Each row is where one point has got to under a steady rotation. How many ticks took it there?
The counts run from 0 to 284.
[-29  14   8  -9  14  -6 -20  -5  -2  33 -15  19  -3  21   0 -11 -14   8
 -11 -20 -18 -30 -13 -34  14 -27  -3  -1  -9  -6  12   1   6 -18  19 -20
  -5  12 -15  -7  24  25  19]	206
[ 14  25 -10  -7  17   2  -6 -10  -8   3 -41  -6  -1 -10  17  20   8 -40
   4 -23  20 -12  -1 -18   1   1 -18  16   3  -4   8   0  -1   3  18   5
  -4  31  16 -10  25  18 -21]	10
[-14 -10   5  24 -20   8  17 -30  -5 -11 -30  -9  15  11  -9  -2  32 -12
  -1  24  28  24 -15 -30 -16 -18  -2 -14   4  -3  -2 -12  21 -37   3   1
   8  45   2   8   4  -7   4]	135
[ 18  -7   1  21  -8  13  10 -22 -15  -9  -6  -2  16   5  -6  29  21 -18
  28   0  -5 -43 -23 -12 -19  -5 -16  17   4 -11  -2   9  -2 -22  15  11
  -9  31   8  35  15 -16 -16]	149
[ 11  30 -15 -11   2   2 -11 -25   4   0 -18 -23 -22  10   7  12   8 -10
  -6 -23   4  16  -2  26  43   0   6 -10  28  19  16  -3   2  11  -6   6
   7  22 -10   0 -37  15  13]	232
[ 14  16  15 -14  -5   1   0 -13 -17  27 -24 -39   0   1   5  17   9 -29
 -35 -34  20   8   5   5  12 -17   7  10  -6 -14  20  -3 -12   6   0  34
  11   7 -28  26 -20 -12  13]	40
[-10   1  12  10 -30  -1 -21  -1  10  26 -14 -10  17 -12   8  11  -7  21
 -17 -19  10 -21 -21 -36  -5 -37 -23  16 -20 -23  28 -13 -10 -13  -3  14
 -13   8   2   2  -4  -9   7]	0
[  1  18  10  -1   0 -20 -20 -20 -10   1  27  -6   0  12 -15  -4  22   7
  12   7  -9  -3 -16   7   5 -24   8 -15  -7  -2  35  -8 -15 -13 -16  18
  11  35 -13  17  12  26  33]	245
[-19   5  20   9 -18  17  -1 -26   5 -33 -15  -3  16  12  11  21  27  -3
   3   2   9  42  -2 -23  -7  -9   2 -28  12   3 -15  -8  25 -20  -4   9
   6  40  -4   5   9  -6   9]	136
[ 28 -10  28 -13   8  10  14  28  -8   5 -14  -5 -17   9   3  24   1   6
 -17 -15   3 -33   1 -22  26 -19  -7  -1  25  -9  25  -5   9  28   0  -7
   5  -8 -20   7  -9   6   5]	197
[  3   8  22   0  16 -12  16   2  21  -8 -31  26   8  -7  18 -12  -6  -5
   7  -4 -22 -24  -1 -18 -20 -22  -1  23  29  21   1 -28  -1 -40  21  -6
   2 -26 -16  -4  11  -5 -16]	117
[  5   8  14   0  17  -4 -27   7  19 -19 -14  -7  -1  19  13  33  25   9
  10  -9  -6  15   2 -10 -17   2 -15 -22   9  25 -26   6  19  -5   1  13
   0  14 -13   5  46  19  26]	100
[ -6  43  15 -11   7  19 -17  -8  11  -5  -8 -39 -12  -7  23  24   2 -20
   6 -49  -3   4   6   8  30  -4   6  -7  -5  -2   8  -2   2  10   3   6
  -4   9  -7   0  30  14  29]	48
[ 22 -17 -13 -33  15  -7  -9   6  -3  -7   0   3  12  19  21   5  18  -2
  -5  -7 -17 -11 -19  -7  44 -11 -17   6  39  16   8   6  -1  21   2  -8
  11   5   5 -21 -22  19  -8]	20
[ -6  42   1  -2  -2  13 -10 -19   2  -6   3 -19   4   0  29   9  10 -34
  14 -52   2   1  -4   3  19   3  23  -3   2 -12  12   1   0   5  11   0
   4  35  -9  13  44  12   1]	47
[  6  15  23 -21  14  -8  12 -29  17 -16 -44   1  -4   7   2 -19  30 -14
  16  10   4  57   8   3 -10   4  -8 -18  20   4  -2 -14  17 -23  -9  22
   8   7  -1  -1  -1  22   6]	276
[ 15  13 -35  -8  14 -35   0 -30  10   4 -16   4  38 -12   1  -4  34  -3
   9  10 -18  36   2  -2  14 -24   7 -17  17  -1   2  -8 -15  -5  -2  18
  22  10 -11  21   6  24  -3]	69
[ 13  14 -38  -4   3   9  20 -26   3  -1 -16   5  -2 -22   2  15  15 -10
  16   4  -4  -5 -14 -10  44 -26   6  -7  29 -36  10 -11  -2   3  11 -11
   5  24   6  -7  -2  26 -10]	17
[ 18  -9 -11  -8   5 -20  -1  -6   9  36  -3   2 -16  28  -8   4  -9  18
  -2 -27  -8 -31 -28  -1  38  -1   4   3  13   2 -19 -15  11  -5  26 -10
  10  -6 -27   6   4  28  11]	58
[-13  10 -12  -3  -4 -20  11 -19   1  16 -28 -27  -1 -21  -4  -7  10 -50
   6 -10   5   3 -13  23  12 -17   1  15  15 -20  36 -15 -20 -22  -8  12
   1 -11  24 -11  10  23  18]	223
[  0   4  33   0  30  -8  27   9   0  -3 -22  21 -12   4  21  -1  -4 -10
  22  -4  -8 -16   9   2 -15 -27  -9  17  34  12  -6 -19   2 -25  15   2
  -2 -34 -15 -14  19  -4   0]	116
[-23  15   3   4 -21 -15 -33   9  12  32  -4  -7  12   9   2  -6   5 -10
 -19 -27   0 -16 -16  -2   2 -13   5  -5  10   2  41 -11 -35  -8  -6  -9
   4   7   1  22 -24 -16  -2]	37
[-14   0  20 -20   7 -19   1  -9  30  19 -25  16   7   1  -9 -28   2  14
  12   3 -28   4 -25  -9   8 -15   9  -4  15 -13  13 -20   0 -29  -6  -5
   7 -25 -17   5  12  37   8]	66
[-40  -5 -15  -5 -38  -2 -16 -15   9   1  -3  13  32  19  16  -2  14  28
  -6  -3   0   2 -35  -5  32 -31 -10   0  27  -4  12   0  -6 -15  -6  -5
  -9  13  14  -3 -28  -7 -21]	177
[ 18   2 -34 -15  20   8  -2   0   6  -7 -20   8  11  -3  14  32  11   0
  -3  -9 -14   5   4  -9  44  -8 -19 -14  32  24   4   3  -1  12   9 -13
   2  18   2 -21 -14  21  -8]	19
[ 12 -28  34   7 -19 -12  12  10  20  15  -3   0  -7  27  -3   3  -2   8
  -5 -18  12 -12 -31 -14  10  18 -12 -11  10  17 -19 -16  23 -33  14   0
  14  14 -20  36  -2   1  14]	95
[ 34  18  -5   7  -8   8 -15  -3  -3  -9  -1  -9  -1   4  12   4  15 -18
   2  -6  17 -17 -11 -21  17 -12  -6 -17  12  -2  48 -10 -19  17  -5   1
   8  58   7  13  -6  17   4]	194
[ -7  -4  27   2  23 -27  20   3 -10  10   1 -10  10  10   8  14   2 -20
   0 -32 -26 -16   9  11  14 -24  -6   1   1  26 -19   1  -1 -25  32  11
  16  -5 -38  -1  44  -4   7]	256
[ -4 -15  19   3 -36  -5  -4  -2  18   3   2   3   0  30  -6  12   4  17
  15 -17 -14  -2 -34  -7   7  28 -14 -15   3   4 -24  -3  15 -47  10   4
   3  16  -1  46   7   8  15]	96
[ 20   6   3   0  14 -12 -17 -20   3 -27  -9  -2  14  22   5  17  30  15
   6   8  -7  25   3  12 -13  -8  -5 -11  17  47   0  -3  -2  11 -11  30
   8  26 -26  17 -27  -9   5]	284
[ -2  29  20  16 -12  16  17 -35   9 -12  -1  -9  -7  -6  15  -5   3 -30
   7 -15  -5  41   3  17  21 -18  19 -10  10   3   5  -4  10 -23   0  23
  26  21 -25  -6  -3   2  20]	84
[-32  17  -6  -5   3 -18 -30  10   1  31  -6  24  12  29 -11   7   6   8
  -2 -10 -27 -24  -8 -28   4 -15  -7 -20 -12 -11  35 -10 -18 -30  17 -25
   0  17   5  -4  26  23   8]	207
[  0   2  -5 -23   5 -11   5  -1  -7  33 -22  17 -10  25 -19   4   3 -12
  -1   3  -9 -15  -9   1  10   9 -32  -3  28   3  44  -5 -22 -20   3 -26
   2  32  20  -4 -34  15   1]	23
[ 23 -18  -1  10 -30 -38  16  17  30  12  12  10  13 -13   3   8 -14   5
  13 -12 -16  14 -17   8  17   5 -37 -11  21  -3   7 -18 -16 -38  14   1
   7  -2  13   6 -12  13  -6]	266
[ 18  22  22   9 -13   1  -8 -23  -5  -7 -24 -14 -11   3  -3  14  29  15
  -3   8  44  -8   6  -2 -21 -25 -18   2   2  -6  12 -11   6   5 -11  38
 -18  26  -9   0 -17  -5   3]	143
[ 35 -19   6  -8  10 -34   7   8   0 -10  -3  14  38   7  12  19  20  19
  11  -5 -20 -29 -11  -4   0 -13  -7  14  18  19 -22 -10  -3  -4   6  24
  10 -21 -24  22   5  -5 -17]	109
[ -3  -5  18 -29  19  11  16   2   6   2 -31  -6  -1 -11  21  21   6 -26
   5 -12  -5  -6   0 -13  27 -13 -21  13  25 -15  14  10   9   2   3  -1
 -11 -21   8 -31  31  34  -5]	12
[  0 -27  -1 -24  15 -39 -10  16  -9  27  -8 -11  32   4  21   9   7   3
 -31 -13 -11 -13   1 -28  37 -37 -11   2   8  -2  15  -9 -22   6   3   5
  20 -16 -12  -2  11   9  -3]	212
[ 37  17   3 -12  -6 -10   6   2  13  18  -9  -7   1  -6   0  29   9  -1
  -4 -19  -5  20   5 -20  41  14 -15 -32   9 -12  -1  -2  10  14  16  12
  16  25 -15  29   4  19 -16]	55
[ -3   7  11  -6 -25 -14 -30   3  -8  17   8 -23  13  -2   4   6  16 -15
 -10 -15   2  -2 -15  17   2 -10   2   9  11 -20  52  -6 -31  -4 -18   2
  11   3  15  32 -26 -12   7]	38
[  8  17  16 -10   9   3   1 -14   6   1 -24 -10   6  25 -19   3  26 -28
   3 -11   3  36  -8 -25   3  27  21 -21   3   1   3   0   7  -6   7  11
  20  25  -9  46  -2   9  21]	239
